In the rows, 128 means zero.
These are runs of 8 systems, one row a step. Runs of the same system follow the same rule from any start.
X, seq 1 (10 x 18):
[[ 84 154 169 125 107 141 140 127 116 102 175  98 110 111 136 188 172  95]
 [109 159 153  90 117 128 169 213 103  98 141 136 152 116 131 152 131 105]
 [ 94 162 120 144 102  75 123 178  82 106  82 111 105 126 118 155 106 118]
 [133 140 138  94 154  94 134 136 110  87  89 143  90 144 159 131  54 145]
 [125 113 122 118 117 111  93 126 108 138 117 117 142 141 108  77  43 180]
 [135 125 136 167 131 140 113  70 144 172 103 117 130 127 184  95  80 159]
 [131 120 125 113 124 138  98  77 205 143 139 145 190 127 148  90 118 122]
 [138 125  96 174 108 156 140 103 146 172 123 168 169 150 125  87 176  93]
 [172 128 103 134 160 130 137 103 171 126 108 123 134 149 110 160 206  91]
 [117 105 117 116 166 159 144 120 107  98 162 150 103 141  61 134 185  98]]
U, seq 2 (10 x 18):
[[147 114 145 157 152 120  89 110 107 172  82  67 105  81 139 154 144 125]
 [103  85 141 118 120 140 112 114 116 140 146 191  97  90 182  96 106 100]
 [108 131 142 113  55 140 133 185 113 126 159  90 184 139 154 131 135 102]
 [121 128 118 124 131 123 134  82 134  70 132  99  91 190 141 172 164  90]
 [140 143 138  72 172 148 147 119 149  95 153 178 158 146  80  99 111 126]
 [118 155 102 171 152 131 124 141 133 148  66  78 175 135  75 114 139 139]
 [137 127 129 157 178 122 139  97 164 142  84 152  91  97 188 138 115 154]
 [119 105 109 122  76 109 117 174 145 150 158 164 149 110 147  86  82 170]
 [138 147 132 167  69 128 139 127  98 146 159  68 102 159 147 166 147 153]
 [152 105 148  80 138 118 105  80 139 108 187 155  75 122 103 153 144 120]]
U, seq 3 (10 x 18):
[[107 100 108 171  96 137 129 174 132 178 134 151 137  82 164  90 114 171]
 [123 121 129 151  71 116 135 156 126 134 170  92  92 117 185 176 148 156]
 [120 116 132  91  97 113 124 121 112  86 204 157  71 146 100 157 142 124]
 [131 166 157  99 131 140 134 141  83 119 150 119 144 131  41 139 152 102]
 [124 139 140 128 191 121 111 109 106 123  57 117 115 104  94 144 149  73]
 [116 117 133 116 171 135 134 148 125 131  69 176 146  96 168  86  82  97]
 [111 115 110 139  94 124 127 169 129 123  93  81 167 146 196 110  85 142]
 [120 117 126 129 108 134 133  81 150  90 161 100  99 182 184 140  96 164]
 [124 142 138 102 108 142 119  85 164 116 203 128 160 156  78 113 116 165]
 [131 177 127 171 127 131 118  81 146 165 130 111 151 128  62 137 180 121]]
N, seq 4 (10 x 18):
[[114 148 132 101  71  93 126 181 175 119 172 154 149 105 154 146 116 151]
 [138 180 116 147  75 107 147 104 119 117 162 129 119 195  84 148 143 138]
 [166 160 182  73 163 127 121  97 124 125 150 140 127 113  80 153 145  97]
 [135  90 100 141 163 133  93 105  96 151  91 124 125 126  54  85 137 115]
 [158  90 139 139 157 159 135 145 106 170  87 130 125  89 193 119 148  91]
 [ 92  55  79 135 103 112 100 151 158 100 126 124 115 132 182 118 117 136]
 [114 149 136 123  96 156 186 164 119  92 156 111 148 181 183 137 116 132]
 [ 90 168 147 111 127 109 114 112 172  82 159  78 141 130  94 173 128 155]
 [101 188 150 150 161 149 156  85 101 136 125 162 130 135  69 104 110 134]
 [160 149 135 129 161  97 107 147 149 179  82 151 144  56  96 129 140 130]]
T, seq 5 (10 x 18):
[[151 112 106 115 135 107 154 184 157  88 115 103 104 141 174 184 154 144]
 [126 116 116 100 119 117 141 163  92  77 164 111  92 171  98 137  91 181]
 [137 168 167 115 119 133 112 121  95 148 145  69 161 128  60 126 107 162]
 [101 157 179 152 115 121  89  64 120 169 134 120 109  80 139 134 103 129]
 [103 113 133 129 119 128 113 141 146 161 111 191 156  73 173  79 101 102]
 [153 122  97 137  98 109 138 171 135 135  75 139 147 153 191 133 154  73]
 [161 105 111  86 142 127 149 121 112  67 122 133  98 206 147 134 120 101]
 [127 115 100 122 148 144 117 103 110 102 132 103 143 183  37 106 135 133]
 [115 152 153 168 168 172 135  62 138 152 141  86 132 116  98 139 156 148]
 [ 89 103 128 144 141 134 111 109 192 144 164 158 118  59 147 128 134 161]]
X, seq 6:
[[105  91 131 127 141 145  95 133  89 164 122 138 141  89  99  64  76 152]
 [137  90 122 162 123 127 101 113 161 168 100 104 125  93 208 125 121 144]
 [120 100 109 102  89 128 108  96 189 104 180 159 155 160 159 108 130 115]
 [163 153 102 163  91 155 173 133 120 160 139 136 166 187 121 106 165 118]
 [147 178 138 139 158 118 132  82 150 118 104  94 128 150  87 177 177 105]
 [107 129 152  95 195 164 150 133 102 105 142 169 121 101  72 116 143  99]
 [121  88 109 149 150 123 116 196 102 152 102 101 114  66 109 138 154 147]
 [ 94  86 122 120 124 103 111 128 143  90 153 131  56 106 182 167 125 140]
 [143 117 123  92  75 128 151 177 123 114 188 140 140 156 145 110  93 173]
 [131 188 142 171  66 105 131 108 105 157 126  89 131 160 133 145 110 155]]
D, seq 7:
[[ 88 123 141 144  81 101 111 180  76 146 139 118  90  75 136 154 131 118]
 [101 127 158  96  96 111 127 173 100 106 118 138 121 104 184 151 121  64]
 [100 107 116  90 100 105  98 157 105  82  96 118 156 157 134 115 107  62]
 [125 141 140 108 144 142 121 103 100 104  69  97 164 183 140  99  90  86]
 [103 109 124 125 183 159 106  86 149 113  91 100 173 138 116  80  90 133]
 [112 143 114 176 155 163 149  91 162 154 108 144 161 134 140  76 100 172]
 [139 129 115 156 126 138 132  88 219 150 154 139 150 123 158 126 139 178]
 [163 129 103 138  96 117 137  95 172 145 189 187 105 151 121 125 152 161]
 [201 143 138 102 105 117 139 132 136 151 183 136 123 132  84 161 178 141]
 [151 120 138 129 124 119 114 127  76 150 156 125  73 105  64 158 181 114]]
Y, seq 8:
[[114 157 116 173 179 167 163  96 145 118 112  80 144 153  93 140 163 152]
 [ 99 120 112 147 170 128 124 110 202 124 140 135 128  92 114 127 120 198]
 [105 135  81 187  89 102 140 148 162 156 117 172 128 122 158 109 116 171]
 [177 136 120 122  81  65 123 132 142 138 127 145  80 139 183 163 114 144]
 [148 122 145 107  71 113 129 140  52 134 175 143  82 151 111 125 102 139]
 [170 146 183 111 113 148 122 141  72 178 146  88 146 103 108 142 148 109]
 [ 90  93 159 120 159 156  88 101  98 136 134 109 114  69 104 128 157  80]
 [106 107 131 114 174 168 148 151 144 125 108 176 165  87 152  96 146  76]
 [113  97  83 117 144 111 124 162 162  76  71 115 152 154 149 134 144  87]
 [124 149 112 120 162 135 181 126 129  59 110 129 113 202 139 136 102 148]]
T, seq 9, 10 rows:
[[107 108 135 127 206 163 154 117 150 114 102 173 117  90 163 121 139 101]
 [104  81  61 151 139 117 130 188 161  99  97 109 133 127 132 134 161 137]
 [137 133 128 127 132 161 187 154 118  90 156  82 115 177 159 159 132 173]
 [124 128 134  90 103 103  90 114 151 103 184  92 134 141  72 140 103 179]
 [114 197 164 167  97 134 144 105 101 182 154 139 138 109  96 117 109 159]
 [155 147 167 109 133  97  91 108 167 169 107 156 138  62 157 135 113 113]
 [126 105  95 156 107 101 129 160 100 151  82 193  96 119 168 101 115 103]
 [187  95 125  83 148 147 147 172 107 116  90 107 153 160 155 122 136  88]
 [118  91 104 132 120 127 104  91  88  84 130  84  87 188 101 140 142 103]
 [ 92 127 151 117 164 198 142  93 120 113 170 111 165 138  83  97 130 127]]
K, seq 10 (10 x 18):
[[165 133 173 117 172 135 123 119 108 156 132  90  97  81 116 147 105 185]
 [ 88  87 128 151 115 116  74 117 131 162 145 134 106  59 132 107 104 161]
 [104 131 144 156  96 143 150 162 126 166 127 154 137  81 207 125 139 102]
 [ 96 118 125 106  74 110 109 135 141  87 143 135 135 152 165 148 154  52]
 [136 143 134 109 136 160 163 129  78 106 125 144 141 183  92 116 156  60]
 [139 136 133 104 169 133 111 121 127 104 103  53 163 151  63 141 140 127]
 [135 112 106 157 199 135 115  86 133 144  74 127 117 121  96  95 103 165]
 [146 109 115 131 140 124 128 158 188 153 116 130 164  95 170 103  94 190]
 [118 132 103 158  65  97 133 123 143 132 135 160 101 159 191 117  93 154]
 [148 160 166  95  88 144 168 123 132 118 201 164 124 153 161 145 131 119]]
Y, seq 11, 10 rows:
[[115 114 141  67 163 135 141 180 102  86 119 162 142 119 120  97  75 126]
 [113 164 125 141 124 122 126 151 105 119  57  69 185 155 123 123 112 102]
 [105 156 164 114 174 128 116  53 150  83 115 111 113 146 128 140  88 130]
 [ 99 152 120 123 109 135 123 111 165 132 150 160 192 144  91  69  90 149]
 [159 155 105 167  99 104 106  75 180 158 103 115 152 159 140 140 162 111]
 [154  92 108 115 127 125 119  65 150 118 177 177  75 157 124 121 130 151]
 [178 108 102 137  87 152 150 165 124 174 172 135 157 147 119  96 156 160]
 [147  97 129 159 121 132 121 120 119 147 140  68  81 113 153 181 185 132]
 [ 98  97 147 114 148 161 158 159 105 118 187 165  84  80 141 131 127 151]
 [109 136 124 135 104 117 137 227 119 142 108 117 165  77 133 145 154 112]]
N, seq 12:
[[147  74 133  94 140 115 106 187  99 119 114  89  97  84 152 159 134 122]
 [ 73  97 119 153  97 134 120 131  64 107 127  97  89 158 159 118  94 124]
 [ 81 163 179  97 102 127 126 165 117 103 130 100 168 103 160 148 100  97]
 [ 69 178 116 162  94  92 100  90 140 108  98 110 149 160 103 126 106 113]
 [153 197 168 106 149 120 143  97 152 140  92 172 168 128 140 119 104  98]
 [176 121  90 131 137  91  89  95 178 150  89 131 154 143  94 101 110 158]
 [203 110 138 130 142 169 155  94 131 175 142 144 130 144 171  97 127 150]
 [141  58 108 107 114 140  99 136 171 138 188 110 138 102 129 116 145 173]
 [108 112 118 164  99 187 174 133 103 138 192 125 119 150 133 120 178 132]
 [ 87 124 137 107 137 130 134 158 157  92 168 128 121  84 106 178 189 103]]
K, seq 13:
[[145 156  92 118 151 102 154 177 153 111  84 152 167 150  90 109 104 161]
 [182 155 123 116 132  78 130 118 135 123  93 122 100 165 139 142  73 178]
 [171 119 155  94 114 126 118  96 121 151 181 155 103 127 132 104  74 182]
 [124 151 157 156  61 133 116 118 107 188 185 108 130 101 130 129 123 163]
 [107 146 157 159 105 131 114  81 140 157 157 136 102  88 156 165 178  92]
 [114 104 113 123 119 138 124 149 141 133 152 173 136  96 104 133 204  62]
 [140 110  94 137 136 123 144 183  99 114  84  99 124 142 114 159 192  81]
 [144  73 113  94 194 143 129 128 111  73  97  98  99 155 128 135 128 117]
 [104  89 114 117 168 168 139 156 104 104 124 104 142 138 110  81  78 176]
 [ 83 161 145 156 139 130 138 124 140 116 103  91 141 123 172 123  62 184]]
D, seq 14, 10 rows:
[[ 41 139 109 130 128  95 111 147 151  64 106 128 128 122 125 143 105 115]
 [126 188 137 116 126  90 145 125 137  99  78 156 138 166 154 125  64 124]
 [149 122 130  93 139  88  71  93 169 117 102 100 153 137 118 115  72 151]
 [161 124 144 133 128 139 113  79 104 180 126 155 135 135 128  64  71 153]
 [155 101 145 127 121 162 103 121 165 191 154 108 183  82 144  98 140 150]
 [122  99 108 171  91 156 125  94 132 175 163 171 121 125 144 101 175 102]
 [163 120 118 110 126 156 166 155 160 125 162 150 154 136 137 150 206  93]
 [132 118  80 148 126 118 136 123 117 101 131 124  94 176  71 155 195 105]
 [150 155 144 114 190 144 182 150  96  97 112 110  93 140 101 172 147 137]
 [ 83 124 109 150 155 106 125 163 111 101 108  89  88 101  84 153 113 181]]
F, seq 15:
[[162  60 136 105 125 155  97 136 137 159 131  84 164 100 175 114 148 104]
 [ 80  90 124 159 110 163 128 106 112 123 169 129  98 120 153 142 188  81]
 [131 159 154  80 122 141 158 157 126  91 150 125 160 150 122 158 172  65]
 [ 87 182 124 157 145 107 135 112 122  91 102  90 119 150  67 170 151 121]
 [126 176 140 105 195 124 160 121 142  97  95 170 132 132 107 116  82 147]
 [114 116  78 152 134 105 115 169 148 132  79 115 158 128 109  94  87 184]
 [139 118 126 153 119 128 149 132 143 154 124 155 104 113 216 116  88 176]
 [131  86 124 100  54 106  89 146 139 135 191 125 136 126 150 116 111 148]
 [153 152 160 152  69 139 130 105  81 186 171 127 106 128 130 143 160 112]
 [159 128 169  77 140 122  80  74 134 132 142 112 138 113  92 147 154  75]]
F, seq 16 (10 x 18):
[[155 102  90 153 163 120 136 156 119 159 115 170  93  94  75 123 173 143]
 [180  82 125  93 174 118 132 181 122 117  94 111  95  99 159 160 143 125]
 [ 84  70 117 127 136 142 129 164  72  91 150 101  70 123 132 137 121 143]
 [110 145 185 101 129 169 161 172  71 122 150  92 148 115 150 129 104 124]
 [ 47 158 163 145 115 131  91 114 122 123 125  72 156  91 118 140 109 114]
 [ 80 181 157 136 127 123 133 113 129 136 107 196 152 100 137 103 101  81]
 [127 148  97 133  92  74  95 135 153 127  62 134 167 156 132 116 112  88]
 [149 139 104 155 114 110 139  75 130 121 103 160  90 197 168 117 103 128]
 [179 107 108  97 106 137 125 105 149 118 163 124 158 200 120  94 108 158]
 [158 124 113 177 124 171 148  90 140 174 165  99 133 144 119 121 163 181]]

Name the system that made each run.
seq 17:
[[136  87 156  98 139 160 131 174  44 131 135  95 116 105 121 123 131 103]
 [ 77 106 153 109 107 133  87 131  89 111 140  67 132 111 118 149 145  76]]
 | T
seq 18, 2 rows:
[[108 157 132 172 131 164 137 120 107 175 133 119 169 118  72  82 114 171]
 [121 156 148 157 166 119 121  99 182 156  93 132 126  64 162 155 147 126]]
 | X
seq 19, 2 rows:
[[163 168 177 120 163 170 152  94  85 167 121 129 154 131  99  97 105 130]
 [124 127 130 138 113 100  60  95 177 157 119  73 169 102 102 128 124 148]]
 | K
seq 20:
[[ 66 143 140 151 133 151 159 103 130  88 160 143  84 125 152 169 166 101]
 [108 162 139  73 124  98 129 170 163  86 147 164 161 111  89 147 126 110]]
 | U
seq 21, 2 rows:
[[129 100 132 103 169 125 138 119 111 112 158 199  55 104 127 127 112 141]
 [156 115 108 119 103 127 135 221  97 161 107 123 175 117 119  98 126 135]]
 | Y
seq 22 (2 x 18):
[[106 115  77 165 140 131 139 108 137  95  89 114 123 179 119 142 181  80]
 [155 144 138  89 194 155 181 144 173 100 129 170 148 127 142 124 122 145]]
 | U
seq 23:
[[113 165 173 118 104 171 158 123 120 112 165  65 175 160 145 150 138 118]
 [ 68 159 150 126 132 132 116  94 163  99 171 108 138 108  77 163 164 119]]
 | Y
seq 24, 2 rows:
[[129 147 151 118 114 132 125  94 211 140 152 163 160 104 186 135 137 118]
 [138 127  75 133 107 125 140 126 176 116 159 169 160 183  86  96 140 151]]
 | N
seq 25 (2 x 18):
[[150 123 132 132 146 118 128 150 164 156 166 125 102  69 106 157 147 202]
 [108 100 109 165 102  95 114 156 114 147 142 156  56  78 145 150 136 156]]
 | K
seq 26:
[[104 125 101 171 100 149 175 157  59 119 137 143  96 173 124 112 131 130]
 [152 120 169  71 166 133 127 147 139  98 148  72 120  99 128 183 136 147]]
 | U
seq 27:
[[ 46  94  92 183 100 135 112 113 143 118 130 134 114 132 163 102 113 141]
 [152 157 149 101  78 137 165 153 143 133 157 167 166 153 186 120 119 109]]
 | F
seq 28 (2 x 18):
[[101 102 110 151 138 143 147 196 125 156 120 176 132  62 137 110 155 123]
 [122 120  81 165  90  85 145 173 133 119 110 142  80 135 167 170 161 128]]
 | N
seq 29 (2 x 18):
[[139 131 118 168  64 112 104  70 104 167 130 127 114 171 148  96  98 142]
 [188 152 161  99 142 145 130  72 165 142 118 108 178 157 157 121 118 119]]
 | X
seq 30 (2 x 18):
[[106 156 128 119 158 127 147 177 124 116  63 161 176 114 132  98  94 101]
 [153 150 126  97 114  79 102 129 138 106  66 116 156 167 148 121  75 108]]
 | K
seq 31, 2 rows:
[[ 54 171 115 155 114 118 150 167 131 115 150 172 130 103  84 122 119 154]
 [157 171 122 147 137  78 151 168 139 151  89 171  93  96 144 155 118 160]]
 | X
seq 32 (2 x 18):
[[ 84  81 127 139 134 189 140 131 117 147 162 168 143  97 150  80 142 103]
 [123 133 128 128  87 133 129 171 148 132 122  92 182 121 167 157 184  72]]
 | F
seq 33:
[[ 78 121  81 175  86 126 134 107 157 104 124 143 130 178 173 110 120 123]
 [161 166 132 111  80 129 165 118 163 117 167 150 155 193 164 126 117 140]]
 | F
seq 34, 2 rows:
[[120 134 140 122 115 117 121 113  87  92 108  83  97 159 141 177 158  64]
 [ 95 151 148 101 161 155 147  91  95  68 137 128 126 179  89 123 109 100]]
 | F
seq 35:
[[152  56 103  97 165 113 110 176 116 122 108 158  90  90 130 114 119 138]
 [133  58  99 140  92 118  96 127 111 130 166 100  75 141 147 124 117 172]]
 | X
seq 36:
[[144 156 139 138 101  85 102 134 108 149 107 114 108 104 101 180 181  75]
 [162 123 139  94 146 112 135 138  85 123 101 196  90 125 134 126 126  63]]
 | U
